In the rows, zero is written as 128.
A state moves one step at a time under one of 7 hidden systems, and each row is a state written as 18 numbers. Each run below is a few steps of one system.
R, path 1, 11 rows:
[[ 58 137 142 144 126 158 145  83 116 179  34 121 147 156 129 100 172 122]
 [131 107 110  53  79 147 154 133  73 118 156 190  73 122 132  86 119 138]
 [ 97 141 139 185 146 126 109 154  98 138 238  70 131 134 133 131  80 135]
 [ 58 158 219 156 156 114 123 138 141  88  60 144 177 138 125 137 143 139]
 [177  86 129  80 129 103 139 139 180  91 112 222  61  93 166 123 112 121]
 [198 103  73 189 150 107  84 125 136 120 192  56 104 145 132 152 117 182]
 [147 200 156 146 109 112  98 113 126 134  61  98 223 144  73 160 176 109]
 [129  96  82  79 103 130 170 105 150 183  63 195 103 105 149 109 127  39]
 [122  57  40 140 120 165 149 111  57 131 188  64  76 170 137 112 117 176]
 [ 96 207 207 127 104 156 130 149  72 110 178  84 203 148  57 151 139 124]
 [ 54 134 198 122 158 152 171 132 202 169  94 215 117  98 166 105 103  60]]
M, path 2:
[[101 164 162 102 164 127  77  92 110 117  87 129  33  85 113 141 150 211]
 [185 152 235 102 178 119  80 159 155 164 113 110 139  90 114 141 118  93]
 [135 143 128 206 121 205 108 160 126 157  74 100 193 135 172  96 136 132]
 [ 88 175 102 124 101 152  93 145  56  93  52 179 102 111 133 138 138 143]
 [132 131 124  72 174  97  92 149  68 153 124  88 117 100  97 168  95  59]
 [120  84 120 132 193 204 179 126 135 162 105  69 152 170 127 134 124 116]
 [119 122 128 120 111 218 162 127 124 132 115 184  48 117 144 116 139 145]
 [154 175 134 100 149 126  75 130 110 166 191 120  73  74 123 128  90 153]
 [106 180 168 133 205 143 124 129 179 139 125 107 198 127 130 131 102 162]
 [ 98 119 141 147 102 161 135 179 151  88  67 182 151  94 184 105 116 116]
 [135 114  82 124 100 108  70 164  59  90 119  89 105  71 139 136 113 145]]
R, path 3:
[[139 170 172 162 150 128 116 117 130 111  86 163 113 186  96 176 166 132]
 [186 134  98 126 120 136 144 136 154 143 120 215 116 167 148 121 125  96]
 [129 125  33 189 118 133 137 111 124 121 160 116 143 173 142 132 119 147]
 [ 88 181 114 107 122 108 147 110 109 100 119 129 183 158  74 163 134 118]
 [101 101 124  80 163 128 187 126 157 143 133 162 138 140 129 131  99  70]
 [123  68 110 131 147 158 175 119 146 104 163  90 120 155 144 113 121 183]
 [144 180 180 115 106 134 137 109 155 106 170 107 158 111  81 138 142 172]
 [118 158 153 120 156 102 121  92 194 189 115 161 131 104 144 106 120 109]
 [138  83  87 114 125  99 112 108 115 135  99 129 117 140 162  71 138 188]
 [152 136 125 116  71  80 101 141  88 105 172  88 164 106  99 127 128 127]
 [ 86 123 169 147 134  98 128 119 146 161 104 101 143 111 119 144 131  47]]
P, path 4 (11 x 18):
[[149 104 118 140 127 160 111 171 118 171 151 119 113  91 169 106  89  80]
 [103 168 138 158 104 169 110 139 130 117 124  82 174  88 131 118 130 167]
 [ 91 128 133  75 146 119 123 127 132  95  70 142 110  74 125 147 120 131]
 [137  73 102 136 164 135 116 152 111 163 132 101 107 118 173 106  95 108]
 [155 147 159 145 110 170 105 160 112 115 144  78 163 102 118 133 128 150]
 [104 147 132 115 115 115 106 120 147 112  71 144 106  66 124 149 137 122]
 [109  82  82 134 159 133 115 134  98 144 101 111 110 140 166 107 111 137]
 [162 136 155 115 123 161 107 173  82 112 153  97 145 120 111 137 117 130]
 [104 162 149 148 106 128 105 125 149 136  96 136 121  73 123 151 135  92]
 [ 89  96  92 146 157 148 133 123 123 118  88 120 118 137 164 115 123 159]
 [165 125 138  95 148 148 116 169  91 101 160 120 117 123 117 146 101 138]]
Y, path 5, 11 rows:
[[ 83 140 154  96 129 189 202  99 150 137 179 108 144 130 100 127 123 145]
 [ 63 140 186 119 133 172 162 155 131 134 186 158 112 101 144 104  91 125]
 [100 114 154 155 157 141 104 159 124 123 179 100 121  97 174  87  88 185]
 [145 135 192 136 147 118  73 166 129  74 117 112 133 100 145 128 125 189]
 [167 107 166 114 144  72  68 149 141 117  70 132 116  90 151 129 129 119]
 [199  92 105  97 136  91 100 101 132 155  67  98 131 132 126 119 159 141]
 [178 145 131  91  81 126 137  89 123 166  88 135 130 139  80 130 180 104]
 [ 96 155 111 126  95 141 150  78 126 209 124 142 118 134 110 116 145  74]
 [ 52 150 102 139 116 176 164 102  82 167 152 114 135 159 121 106 133 142]
 [ 64 153 149 162 110 180 138 167  71 103 168 130 117 136 128 139 112 117]
 [ 89 120 134 200 162 148 109 171 124  93 144 114 108 120 162 152  92 126]]
M, path 6 (11 x 18):
[[142 154 133 139  77 115 113 157  73  92 212 122 143 141 104 120 122 157]
 [ 68 166 120 176 146  81 143  99 169 108 146 117 152 138  99 184 122  96]
 [139  50 102 136 144  82 142 122 170 117  77 167 114 155 172 113 128 114]
 [205  95 119 101  81 124 119 153  77  90 170 116 113 142 114 117 140 166]
 [126 190 132 151 105 132 148  91 151 134 180  96 151 131  62 183 140 108]
 [103 122  92 152 144  98 149  80 199 177  87 175 137 145 163 106 131  97]
 [160  94 118  79 102  92 112 152  74 115 140 166 129 151 157  63 119 174]
 [106 166 170 125 107 118 140 141  93  99 214  78 161 131  69 163 116 122]
 [ 56 109 114 202 151 115 164  89 211 144 107 127 127 136 146 156 132  86]
 [172  55 105 110 122  93 110 129 128 103  86 175  73 142 178  84 142 179]
 [204 158 173  91  92 117 103 147  79  97 207  86 141 123  63 154 136 152]]
L, path 7, 11 rows:
[[182 120 111 155 132 119  75 125 105 108 133  95  68 128 117 164 146 168]
 [191 171 138 109 140 110  91 150  96 146  93 140 161 154  98 151 137  91]
 [107 112  80 174 108 129 123 138 121 158  69 143 159 139 168 103 129  83]
 [ 86 119  54 125 109 150 146 120  74  92 129 128 101 144 135 131 128 160]
 [108 159 130  81 145 147 162 135  97 135 179 132 132 138  83 165  99  87]
 [ 93 130 156 166 164 174 163 125 187 162 139 111 158 140 142 132 114 100]
 [126 125 145 149 127 174 138 123 171  77 117 154  88 114 148 127 141 200]
 [193 173 137  94 116  99  97 138 143 119 172 151  99  77 107 154 110 132]
 [154 153 119 142 145  82  93 123 163 163 112  92 210 119 136 117 118 119]
 [102  73 113 117 125 105 121 143 116  82  50 142 152 129 169  92 141 164]
 [144  80  98  67  91 121 139 134  69 122 151 115  74 106 113 128 122 105]]
C, path 8 (11 x 18):
[[116  75 145 138 170  87 137 130 126 132 115 125 114 177 129 145 131  87]
 [150  73 147 159 103 161 150 149 133  97 152 128 105 153 150 110 138 151]
 [163 159 130 137  60 119 114 117 132 111 138 142 110 102  99 146 153 131]
 [138 143  92 129 153  97 128  91 140 150 108 142 120 168 107 157 138 107]
 [132  99  90 118 152 144 147 138 102 120 140 148 126 179 152 100 115 158]
 [116 141 118 113  72 129 137 140  97 111 173 133 141 100 125 111 116 125]
 [ 80 153 131 142 129 101 139 101 140 127 140 112 135 125  94 161 132  99]
 [103  94 148 119 176 139 157 124 141  99 101 143 109 157 133 140 126 145]
 [173 108 148  98 110 140 136 145 144 107 166 144 105  95 140 113 115 147]
 [156 178 130 148 110 104 112 105 168 146 153 122 157 117 105 139 137 128]
 [114 127 109 129 163  93 123 104 136 126  72 145 154 167 137 123 139 148]]
H, path 9:
[[142  62 150 219 143  96 108 140 115 163 125 124  98 208 154 116 149  80]
 [117 127 158 189  98 126 142 103 134  68 107 109 140 194  97 152 189 180]
 [153 169 138 117 120 130 133  94 140 132 118 170  57 137  73 195 161  87]
 [139 139 101 166 176 172 151 110 150 183 127 174 125 203 151 115 127 119]
 [109 173 140 131  74 155 161 132 128  87 122 188 189 158 126 105 145 154]
 [ 85 168 104 125  94 114 146 125 132 133 175 163 113 101 110 157 102  58]
 [ 62 113 106 121 199 119 161 125 140 142 141 119 166 163 142 128  86 112]
 [147 101 166  76 123 114 162 162 144  55 124 143 171 131 124 136 118 131]
 [175 116 111 142 119 104 129 127 191 122 183 114 107  93 122 159 109 100]
 [122 138 111 118 175 117 134  79 186 160 104 103 154 118 135 112 127 174]
 [164 121 129  73  96  99 117 129 124 129  71 168 142 110 136  95 146 129]]
L, path 10:
[[117 161 152  81 109 110 143 122 142 101 167 165 115 100  99 145 115 125]
 [126 127 144 146 157 100 122 115 182 163 162 101 145 116 137 126 106 119]
 [142 105 153 137 136 125 124 131 144  93 100 122 145 145 147 107 142 192]
 [172 108 138  94  88  98 114 141 117 108 129 149 100  98 117 131 134 107]
 [148 125 103 138 129  92 106 100 128 178 120  77 146 131 111 132 139 102]
 [ 98 119 132 122 140 127 135 117 103 129  64 142 144 175 132 108 151 150]
 [115 108 119 115  93 141 146 136  92 136 147 165  75 132 137 114 124 103]
 [112 160 121 151 115 142 138 106 119 161 185  86 135 139  98 143 130 121]
 [ 82 154 177 148 163 126 137 126 153 106 106 150 153 155 124 139 128 138]
 [145  99 136 156 126 132 122 151 153 106 156 164  80 117 168 120 108 136]
 [190 148 112 134 106 117 106 127 128 112 167  87 140 122  99 150 135 146]]
P, path 11 (11 x 18):
[[145 139 148 178 138 118 117 134 149 118 157 118 159 167 126 131 133 150]
 [139 142 129 126 119  94 130 120 164  81 113 157 135 131 111 160 141 130]
 [144 105  66 133 134  96 133 110 140 136 131 132 122 151 137 136 119 111]
 [161 134  99 119 110 146 144 127 105 131 153 104 159 159 106 131 134 126]
 [119 154 134 106  90 137 147 106 136 138 123 152 126 118 102 139 148  95]
 [ 83 118 111 130 131 142 157  99 124 161 128 141 107 149 141 101 129 133]
 [123 130 166 105 148 149 141 134 109 132 170 128 129 151 121 113 118 157]
 [131 147 181 131 137 110 120 122 168 141 144 147 124 114 124 131 122 114]
 [118 107 125 156 144 105 130 112 170 121 114 129 140 142 155 108 131 158]
 [168 105 116 107 131  95 123 140 125  87 149 119 138 140 124 134 121 152]
 [162 135 115 127 106  88 111 119 134 146 140 111 141 116 105 143 131  89]]
H, path 12, 11 rows:
[[106 147 110 148 207  95  73 140 106 107 116  62 152 123 122 169  97 152]
 [172 110 155 102 157 154  97 171 120  81  35 107 132 100 121 171 139 117]
 [202  95  64 167 109 188 113 147 138 115 114 107  82 104 155 148 130 135]
 [146 187  78 121 116 192 117  92 112 159 128  92 138 113 112 119 140 201]
 [110 175 151  70 108 178 112 136  75 188 103 154 114  86 121  94 127 113]
 [ 80  98 124 152 120 152 119 173  66 149 158 136 110 130 183  72  91 117]
 [ 72 133 160 138 127 114 116 157  74  70 180  87 149 129 114 134 108 165]
 [120 131 194 112 181 113 103 154 131 100 140 105  82  85 103 192 107 100]
 [167  91 134 165 209 139 105 150 172 110  99 129  97 138 169 143 111 159]
 [199 166 110 144 106 136  89 136 151  76  99 141 152 117 133 138 145 198]
 [151 197  79 135  94 143  85 105 131 174  95 128 124  72 116 147 134 101]]
Y, path 13, 11 rows:
[[159 137  64 179 120 147 149 117 199  54 132 181 127 149 159 147 129 190]
 [146 183  80  83 133  62 116 128 158  73 159 207 124 111 124 154  91 144]
 [156 141  97 104 159  38 126 125 154 131 181 118 212 154 116 131  91 107]
 [115  99 156 111  95  83 179 117 169  92 126 106 227 151 103 124 146 116]
 [ 81  60 156  80  92  97 189 110 145 111 148 123  98 102 113 128 133  90]
 [130  78 159 117 152 145 165  96 138 164 214  96  64 154 115 121 124 146]
 [130 142 209 167 124 172 144 126 159 145 167 168 106 161 143  91 143 176]
 [ 94 145 139 155 103  99  86 139 127 125 134 183 107  93 185  66 116 169]
 [134 140 120 136 132  59  50 134  75 108 147  94 130 126 128 117 123 186]
 [158 128 179 148 134  63  85 147 110 105  90 113 164 164 100 155 155 100]
 [131  54 113 142 114  88 140 110 148 132  51 125 125 145 145 130 161  76]]
C, path 14:
[[133 134  82 123 132 150 152 122 178  89 133 135 109  88 126 170 112 128]
 [162 165 106  87 163 145 135 113 143 118 140 113 144 128 100 154 117 164]
 [137 152 118  76 138 128 148 127 148 141 115 151 185 129 128 109 113 124]
 [ 89 124 101 120 131 122 140 112 147 143 133 112 159 103 149  91 107 152]
 [ 93 132 157  98 130 115 113 121 104 129 132  88 145 105 113 116 126 156]
 [113 110 183 111 132 117 141 124 142 147 118 113 141 119 121 122 135  93]
 [126 102 163 158 135 148 138 118 167 145 122 120 108 132 148 113 139 146]
 [166 137 158 131 116 124  93 127 129 129 117 140 103 114 132 116 146 163]
 [163 135 120 135 124  89  98 122 127 164 124 136 128 137 129 123 128 100]
 [121 113 102 170 135 121 117 128 108 136 115 117 147 171 147 112 131 135]
 [114 106 114 129  91 132 121 145  78 101 114 125 121 127 136 117 132 133]]

Which system made each run below?
path 15 (2 x 18):
[[120  99 146 181  50 103 120  92 159 120  90  81 153 113 133 102 188 158]
 [114  86 109  78 109  82 117  98  73  84 107 123  73 136 106 134 156 167]]
 -> P
path 16 (2 x 18):
[[137  99 175 153 104  97 112 115 127 183 191  86 113 125 130  93 134 120]
 [116 124 179 164 114 100 105 113 118 113 113  98 142 156 108 125 169 165]]
 -> L
path 17, 2 rows:
[[148 162 149  86 131 164 173 139 170 137 149 216 134 134 127 127 107  91]
 [117 139  92 174 100 132 148  95 206 150 175 116 147  96 153 110 117 145]]
 -> L
path 18 (2 x 18):
[[148 171 124 152 157 131  99 122 116 160 148 100 159 159 113 138 125 145]
 [136 145 154 116 117 136 142 133 154  97  72 168 153 133 120 143 149 111]]
 -> P
path 19, 2 rows:
[[136 127 156 128 162 105  76 148  93 132  62 113 122 130 120 150 138 108]
 [168  83 101 134 128 140 117 134 109 149  55 110 127 145 138 130 151  99]]
 -> Y
path 20 (2 x 18):
[[167 142 128 170 146 141  84 144 145 183 151 111 121 105 154 123  99 103]
 [135 162 134 180 141 137  75 155 102 121  84 116 167 146 142 131 130 148]]
 -> C
path 21:
[[ 54  79 107 129 122 196 199 150 104 124 104 156 135 150 165  99 113  99]
 [ 86 142 142 120  93 189 136 129 113 110 184 111  55  54 118 143 112 153]]
 -> C
path 22, 2 rows:
[[160 157  95 178 125 101  75 124 130 143 141 103 161 146 149 100 123 184]
 [103 176 151 126  97 116  91 119 106 136  63 108 160  88 101 137 156 109]]
 -> H
path 23, 2 rows:
[[159 121 131  77 120 111 123 137 108  88 165 119 133 120 120 115 118 186]
 [147 146 145 108 119  71  96 114 135 170 129 121 139  98 109 128 125  79]]
 -> P
path 24:
[[115 183 160 174 117 118 102 101 150 178 142 116 123 107 101 151 138  94]
 [ 51 129 119 139 168 129 137 108 121 148  70 135 149 158 150 103 129 143]]
 -> Y
path 25, 2 rows:
[[154 121 174 149  90 139 137 147 172  71  86 127 168 114 122 139 159 135]
 [152 108  95 128 123  87  94 112 157 115  97 142  67  80 138 156 132 113]]
 -> L
path 26:
[[125 172 155 143  97 156 101 124 138 138 133  96 134  71 120 126 131 148]
 [104 164 160 126 150 111  82 138 127 116  99 130 132  87 139 129 118 151]]
 -> L
path 27, 2 rows:
[[117 150 170 117 128 146 178 111 166 101 172 132 156 146  94 143 136 147]
 [114 138 146  98 132 100 149  99 193 104 111 179 127 114 129 123 130 154]]
 -> C
path 28, 2 rows:
[[159 125 130 147  67 130 148  97 165 120 163 139 101 119 118 123 156 150]
 [110 171 117 121 139 102 121  69 142 187 145 139 113 135 109 113 134 139]]
 -> H
path 29 (2 x 18):
[[129 115 113 104 197 163 156 132 126 164 161 120 110 148 127 146  86 101]
 [158 127 138 143 126 199 159 151 149 122 148 129 168 141 143 108 122 154]]
 -> Y
path 30:
[[ 74 160  77 102 154 157 155 120 105 151 109 167 130 141 136 124 107 112]
 [ 84 140 108 120 129 184 176 132 125 143 181 145 134 132 142 104  94 139]]
 -> L
path 31, 2 rows:
[[128 106  55 148 146 160 140 145 145  85 116 117 144 118 158 146 101 142]
 [136 160 102  99 141 148 134 125 132  84 118  96 149 105  87 181 123 149]]
 -> R
path 32 (2 x 18):
[[135  92 111 103 184 156 142 146 104 109  88 150  79 159 128 165 120 108]
 [190 118 111 138 136 197 142 165 117  98 163 113 129 150 126 150 114 144]]
 -> R
path 33:
[[ 98 136 115 132 175 167 143 102 148 148 122 112 128 141 133 121 124 176]
 [127 141 158  73 128 133 114 146 103 124 123 146 132  99 127  99 113 151]]
 -> C
path 34:
[[197 106  88 161 105 166 139 136 156  77 157 111 132 146 137 126 137 202]
 [142 196 149 118 112  94 111 124 182  89 132 192 108  84 105 168 125 128]]
 -> Y
path 35 (2 x 18):
[[100 145 132 109  88 146  89 129  72 145 128 129 105  82 146  73 131 177]
 [ 86 171 165 103 111 109  95 145  65 142 164  98 148  90 107 117 107 118]]
 -> L
path 36 (2 x 18):
[[113  96 160 146 118 167 153 184 106 131 167  71 205 128 138 114  97  81]
 [ 71 136 165 179  91 180 143 128 161  90  71  98 140  85 126 152 159 130]]
 -> C
path 37, 2 rows:
[[ 99  52 119  51 146  70 185 111 153 120 143 109 179 140 135  88 106 132]
 [160  63 161 102  91  98 158 120 143 146 206  66 141 113 111 112 125  92]]
 -> P
path 38:
[[186 115 152 153 145 163 124 175 136  89 142 102 166 148 140 130 115 158]
 [130 173  99 167  89 163 130 139 142  82 109 145 131 105 116 174 137 122]]
 -> M
path 39, 2 rows:
[[170 150 145 136  35 176 156 152 152 133 174 134 176  93 122 110 131  97]
 [ 39 163  96 111  88 113 150  67 150 135 115 133 131  80 122 107 137 156]]
 -> P
path 40, 2 rows:
[[191 122 123 177 134 164 137 153 106 130 126 193 139 247 143 112 148 132]
 [125 171  70 193  62 143 157 132 148  86 163 184 165 154 134 137 130 116]]
 -> R
path 41, 2 rows:
[[135 120 179 176 150 148 125 153 175 140 101 149 156 137 166 112 122 107]
 [145 115 115 168 115 134  80 143 144 104  98 121 104  87 171 112 133 177]]
 -> C
